Some points:
[ 79   6  40  16  62 -34 -27 -35   0  65 -65  50   0 -90 -28 -29 -29 -37
  53 -56 -54 -41 -54 -34 -48 -27 -30  19  27  44  10 -10]
[-41 -49  -2 -48   4 -45  23 -39 -50   7 -58  37 -88  15   8  73  -2 -68
  30 -85  14  31   6  51  34 -36  22 -42  12 -16  60  98]
[ 17 -10 -63 -51 -28  18 -56 -73 -17  49 -24  40  55 -31  87 109  56  19
 -16 -25 -37   1 -78  12 -31  24  15 -17 -61 -53   4   8]
[-16   3 -41 -58  24  -7  -5  20  13 -16  72  24  46  56 -93   3 -29  50
  16  40  -9  46  23  32 -57   9  18  18  11  23 -61  34]
[-24 -84  87   5  26   4 -23 -35 -49 -32  40  25  52  12   3   9  36 -25
  75  44  13 107  42 -84  72 -20  -7  -8  -7   8   3 -35]
[ 29 -39 -29 -50 -30 -65  -4   6  -1 -33 -37  -3  -9  -3  37  -2   9  74
 -28 -21 -28  58  18 -81   5 -32 -29 -88  42  43 -15 -33]
[-10  10 -14   2  -2  24 -19 -95 -14  -8 -23 -81  -3 -41 -36  35   4 -34
 -31  27 -16  -5  11   0 -16 -29 -93  20  23 -15  -9  87]
[ 17  65  24 -81  67  14  25 -38  25  53   6  46  -2  81  34 -44 -32 -31
 -25  -9  11 -18  10 -27   0  -4  52 -23  37 -92 -46  43]
[ 21 -44  43 -32 -67   9  -4   2  63  48  20  -4 -60  -5  15 -44 -31  49
  26  38 -62 -42 -48 -22  50 -19 -12 -19  32 -31 -10  -8]
[-50 -19 -15   5 -54  -3 101 -15 102  -3 -11  41  18  22  16  14 -28 -36
  34  63 -71  30  -5  32 -33  -1  -3 -33 -77   2 -27  16]
[ 19  41  81 -36  17 -69  43 -60  29 -38  -6 -40 -13 -33   4  45  22  19
   4  38 -28  36  24  10  40  21  10  80 -28  12 -75  -7]
[-14  36  23 -20  24  55  33 -25  53 -21 -11 -78  86  39   2  42 -13  -3
  21  12   8 -44  13 -33 -69 -10 -51 -16  33   7 -20 -59]
[-29 -26 -43 -89  79  47 -47  18  11 -16  13 -38 -25  -4  17 -23 -67 -82
  35 -23  15 -13  18  26  57  38 -34  23 -18  23 -30  27]
[ -14   12   92  -55    2  -77  -75   19   78  -62  -26  -28   36  -78
  -30   21   43   34 -127  -42  -63   10   40   36   -9   41   65   -6
  -49    9   15  -24]
[-79 -72  36  70 -41 -46 -51  15   6  41 -11  22  56  27 -30  39 -30  -2
   2 -35  61 -55 -35  81  23  78  -2   9  31 -43   1 -35]
[-21  59 -48  37  30 -39   2  62  36  85  38 -60  32   4 -45  21  28  19
   5 -78 -76  88  17 -31 -16 -45  -9 -25 -28  37  29  20]
[  11  -37   17   18   47   26   81    0  -39   27   12  -12   -1   32
  -63  -18  -12   44  -66  -66  -28  -10  -15 -100  -15   30    4  -38
  -61  -61   42   59]
[  2  26 -13  44  31  -8 -56 -21 -27 -33  40  13  -3  33 -57  36  43  52
 -17  -2  18  21 -29  -5  25 -71  25   7  11 -74 -44  22]
[-24  58  20  42  -9  -4  29  57  42 -21   5  16 -29  47  26  35  49  45
  85 -19  19 -66 -66 -14   3  33  -1   6  13   9 -17  16]
[  9 -54  48 -27  37  -2  68  50 -36  35 -31 -16 -42 -12  65  -3  32 -13
 -42  52   5  31 -33  16 -39 -20  18  -3   1  27 -47 -30]
[ 55  -3  27 -50 -42  39  -3 -27  18  -3 -24  27 -43 -76 -85  -2  17 -28
  32 -45  39 -17   3  10  19  55  13 -76  68  52 -30  -9]
[-91   5  41 -22  59  -4 -15 -81 -62 -17  13  -2  44  -4  -7 -14 -17  26
  14  25 -52 -77  -7 -23 -13 -10  25  -7   6  19  24  -4]
[  7 -24 -35 -92 -13 -32  45   6  54  94  23  40  88 -55   1  -3  28  -6
  26  42 115  44  19  11 -20  22  68  12   7  12  79  22]
[ 13  37   6   2 -98  -9  22 -59 -43   6 -22 -24 -52  68 -36 -33  45 -78
 -74 -15  24  23  32  20  -7  10  23 -50 -72   7  55 -86]
[ 17 -17  -6  16   8 -55  34  -3 -47  -4  35  -7  -1  34  -8  64 -19   0
  71 -29  38 -20  27  -9 -68  43 -47  27  18  69  19 -69]
[ 15 -31 -28  22 -44  49  24  59  20 -10 -40  28 -22 -19 -87  26  23  22
  42  41   2  -5  10 -64   9  21  74  44  12 -67 -48  40]
[-19 -26 -29  -3 -29  11 -14  76 -42 -62 -24  63 -19 -58  -6  12 -75   8
 -67  63 -44  19  37  37 -46 -22 -34 -17 -10 -16  62  -3]
[ 54  -6  20   9  18 -70 -45   8  24  79  54 -87  15  10  42  20 -63  -9
  -3  39 -12   1 -32 -40  50  90 -18 -39 -24   5  11  11]
[-10  46 -19   5  38 -19  33 -36  -3 -25  -2  97 -43  -6  43 -91   5  55
  24 -10 -37 -13   0  26 -21  55  -9  32 -10  -7   5 -66]
[ 45  25  67  90  39  43 -10 -38  50  13 -31  12 -24   1  14  32 -61  49
 -38  39  23  -9  52  -8 -40  12 -26 -12 -19  27  43  83]
[ -9  81  39 -15   2  18   8  24 -97  -6  13   0   4 -29  10  44 -65  68
 -11  35  26 -13  47 -18  17  15   9  45   0 -14  41  36]
[-63  24  70  -7 -80  28 -44  -6   3  37 -42 -27   0  31  18 -11 -20   3
  50 -26 -16   9  76 -22 -28 -41  48  74   4  28  59  37]
[-37  22 -44   5  35 -32 -59   2  -5  40 -73  -3 -29  60 -12   5   9   4
   0  49 -77   5  35  41  34 -26  36 -50  -2  18 -22 -22]
[   9   28  -29  -30 -110   -7    4  -22   10  -41   26   27  -40   20
   31   33  -52   38   -8  -24  -44   40   23   -9   44  -10   32  105
   -6   38   -3  -32]
[ 32 -21 -50  68  46   0  -9 -43  26   4  28  50   9 -58   6  20   4 -22
 -37  31 -60   2  77 -15  -6 -13   8 -30  23 -73 -10 -72]
[ -32  -14  -26   23  -50  -16  -11   37  -48   25  -17   32   58  -21
   24 -115    8   14    1   16   20  -66   49  -57   43   -1  -11  -28
   -1   26  -35   43]
[ -23    4    6   15   37   24  -17   79  -20  -21  -41   34   51    1
  -38    3   68 -117   33  -40  -19  -33   -7  -44   33   54  -40   86
  -32   12    1   15]
[  4 -50  11   6  19  28 -92  60 -57  25 -60   9   1 -24 -22 -17 -56  91
  48 -42  29  75 -65  49 -56 -22   3  -1 -38   9 -66  -7]
[  5  73 -32 -44  30  -3  44  44 -46 -22  55 -57 -69 -86   9   3   0  -8
  49  19 -61 -14   5  34  38  85  17 -81 -48   1 -17  19]
[-87 -33 -27  60  17   6  36 -32  40 -52  38  -4 -39  25  34 -13 -48  -8
 -19 -36  25  35 -59 -23  -8  21  69  -4 -11  60  12  -2]
[ 44  36  -7  38 -21 -27 -26  22  -5 -80 -26 -46  82  -4  89 -51 -29 -78
  39 -63  25   3 -30  -4   0  -6  85 -39 -34 -75  -5  -9]
[-41 -46 -60  33   9  62  16  10 -12  87 -22 -52 -46  45 -18  -6  -2  17
  -2 -30   6  32  55 -26 -24  53 -15  74  25 -64  -9 -38]
[  -1   15   -4    2    6  -51   32   37   45  -40    1  -46   -3   -6
  -14    5  -34  -15  -20   17   47   -6  -69  -13   50 -121  -14   15
  -47  -27   52  -63]
[-42  58 -31 -12 -47  58  14   2 -52  63 -32   0  17 -46  60 -28  25  30
 -35  33  51  30 -72  37  41 -17 -96  24 -25 -16  -1  -3]
[ 31  61  40 -32  10  36 -30  25 -17 -12  74 -15 -25   9  83   0  27  -9
  22 -26  10  17  28  -2  -4  22 -15  -5  56 -58  29 -25]
[ 33  34 -76  46  -3  40 -31 -65  10 -62 -30  11  52 -11 -38  21 -48  14
 -19 -25  81  -5 -15 -49  43 -18  45 -47  -2  43   5   4]
[ 38 -40   0  70 -19  44  29  21  -7 -26  16 -34  52 -51  10 -13   8 -20
  78  11 -55  26 -20  69 -42 -39  54 -10  67 -22  57   1]
[-34  12 -22  41 -26 -25 -10 -14 -32  20   4 -27  -4  26  -7 -65  30 -25
  -1  18  -5 -29 -37  41  19 -21  40  63  17  22  71  34]
[-19  32  32 -66 -22 -20 -24  79  31 -74  14  24 -49  25 -20  67  31 -18
 -44  35 -18 -24 -57 -19 -37 -32 -44  -1  38 -38  42 -59]
[-54  91  10  53  24 -23 -43 -25  35  -1 -63  -6 -73 -32   0 -44  20 -31
  29  37  99  97  22   0 -64   4 -13  22  54 -19 -51  -5]
[ 45 -44 -11 -17   2  35 -72 -21  29  -4  31 -10 -53  43 -41 -56  -1  -3
  69  61  80 -47 -43  26   7 -10 -17 -12 -85 -32  64 -41]
[-24   8  26 -19  18 -28  64   2 -14  53  59  -2  15 -42 -45 -20 -50 -19
 -83 -21   2   7 -30  -2  46 -41  22 -21  85   1 -62 -70]
[ 61  10  -4 -10  40 -23  21  14 -44   1   9  25 -16  31 -19  20 -26 -20
  -6  24  14 -69  45  23 -11 -41  -9  18 -44  18   1  23]
[ -18  -34    5   45  -90  -57   -3  -31  -22  -27   66    5   14  -10
  -21  -24  -14  -34    4  -27   11  -34  -14    3 -110    9  -87  -13
  -44  -64  -38   67]
[  1 -39 -16  10  15   8 -10  24   4   3  42 -10   5  -7 -12 -67  56  26
 -22  39  14 -10  10 -23 -26  12 -60 -13  25  48  49   4]
[ 79 -54 -21 -10  47  18  14   6 -36 -13  13  -3 -49  39  70 -20   0 -33
 -89  20  -6 -19 -49 -19 -34 -16  35  81 -23  24 -67 -12]
[-58 -59 -47 -27  35  16  41  -2  22 -70 -47 -60  14  -4  40 -27  17  47
  -8 -15  21 -25 -11   0  56  50 -49  -6 104 -17  43  36]
[ -40  -26  -48  -11  -33   43   30   24   61    3   25  -20  -47  -50
   42   13  103    5   -4    1   38 -127   14   -9   17  -72   57    8
  -51   60  -35  -49]
[  9 -16   4  86  22 -48  32  25 -33  -3 -52  58  18  42  17  37  13 -21
   9 -32  19   1  22  18  42  14 -21 -78 -36  62 -31  19]
[ 96 -37 -62  15 -25 -88 -30   1  12  -3   1 -44  17  28   8  -1  31  20
   1  22 -15 -34  71  56   5 -26  -7  64  81   5 -27  54]
[ 69  16  19  20 -28  94  -9  -5 -58   1 -20  -1  46  65 -41  11  31  10
 -33  31 -15  33 -41  39  -6  75   3 -24  57  55  28   5]
[ 45  20  52   3  27  75  78 -11 -11 -23  11 -25  30  13 -52 -27  17  54
  14 -70 -13  27  44  83  51 -48 -35  24 -46 -21 -31  10]
[ 10   2  18  -9 -42  65 -52  18  93  17  71 114   8  12  44  -7  13 -75
 -52 -24  -1  11  -6  13  32 -27 -55 -17  18  50 -29  -3]
Along one direction, these points spread out more than along any other. Take the direction at right angles to it along which they spread out most. Then take the direction at right angles to both along which they spread out most. Go by this last direction. For each point below, how far along it does it lie, from 0 to 99? 50 is the average, and the first point above lies past it. One standard deviation of the points above along it is 16.
[ 10   2  18  -9 -42  65 -52  18  93  17  71 114   8  12  44  -7  13 -75
 -52 -24  -1  11  -6  13  32 -27 -55 -17  18  50 -29  -3] ~ 57
[-58 -59 -47 -27  35  16  41  -2  22 -70 -47 -60  14  -4  40 -27  17  47
  -8 -15  21 -25 -11   0  56  50 -49  -6 104 -17  43  36] ~ 30
[ 45  25  67  90  39  43 -10 -38  50  13 -31  12 -24   1  14  32 -61  49
 -38  39  23  -9  52  -8 -40  12 -26 -12 -19  27  43  83] ~ 49
[ 17 -10 -63 -51 -28  18 -56 -73 -17  49 -24  40  55 -31  87 109  56  19
 -16 -25 -37   1 -78  12 -31  24  15 -17 -61 -53   4   8] ~ 79
[ -32  -14  -26   23  -50  -16  -11   37  -48   25  -17   32   58  -21
   24 -115    8   14    1   16   20  -66   49  -57   43   -1  -11  -28
   -1   26  -35   43] ~ 48
[-50 -19 -15   5 -54  -3 101 -15 102  -3 -11  41  18  22  16  14 -28 -36
  34  63 -71  30  -5  32 -33  -1  -3 -33 -77   2 -27  16] ~ 64
[ 29 -39 -29 -50 -30 -65  -4   6  -1 -33 -37  -3  -9  -3  37  -2   9  74
 -28 -21 -28  58  18 -81   5 -32 -29 -88  42  43 -15 -33] ~ 65
[ 13  37   6   2 -98  -9  22 -59 -43   6 -22 -24 -52  68 -36 -33  45 -78
 -74 -15  24  23  32  20  -7  10  23 -50 -72   7  55 -86] ~ 77
[-19 -26 -29  -3 -29  11 -14  76 -42 -62 -24  63 -19 -58  -6  12 -75   8
 -67  63 -44  19  37  37 -46 -22 -34 -17 -10 -16  62  -3] ~ 62
[ 21 -44  43 -32 -67   9  -4   2  63  48  20  -4 -60  -5  15 -44 -31  49
  26  38 -62 -42 -48 -22  50 -19 -12 -19  32 -31 -10  -8] ~ 31
[-37  22 -44   5  35 -32 -59   2  -5  40 -73  -3 -29  60 -12   5   9   4
   0  49 -77   5  35  41  34 -26  36 -50  -2  18 -22 -22] ~ 60
[  4 -50  11   6  19  28 -92  60 -57  25 -60   9   1 -24 -22 -17 -56  91
  48 -42  29  75 -65  49 -56 -22   3  -1 -38   9 -66  -7] ~ 63
[-16   3 -41 -58  24  -7  -5  20  13 -16  72  24  46  56 -93   3 -29  50
  16  40  -9  46  23  32 -57   9  18  18  11  23 -61  34] ~ 35
[  7 -24 -35 -92 -13 -32  45   6  54  94  23  40  88 -55   1  -3  28  -6
  26  42 115  44  19  11 -20  22  68  12   7  12  79  22] ~ 56
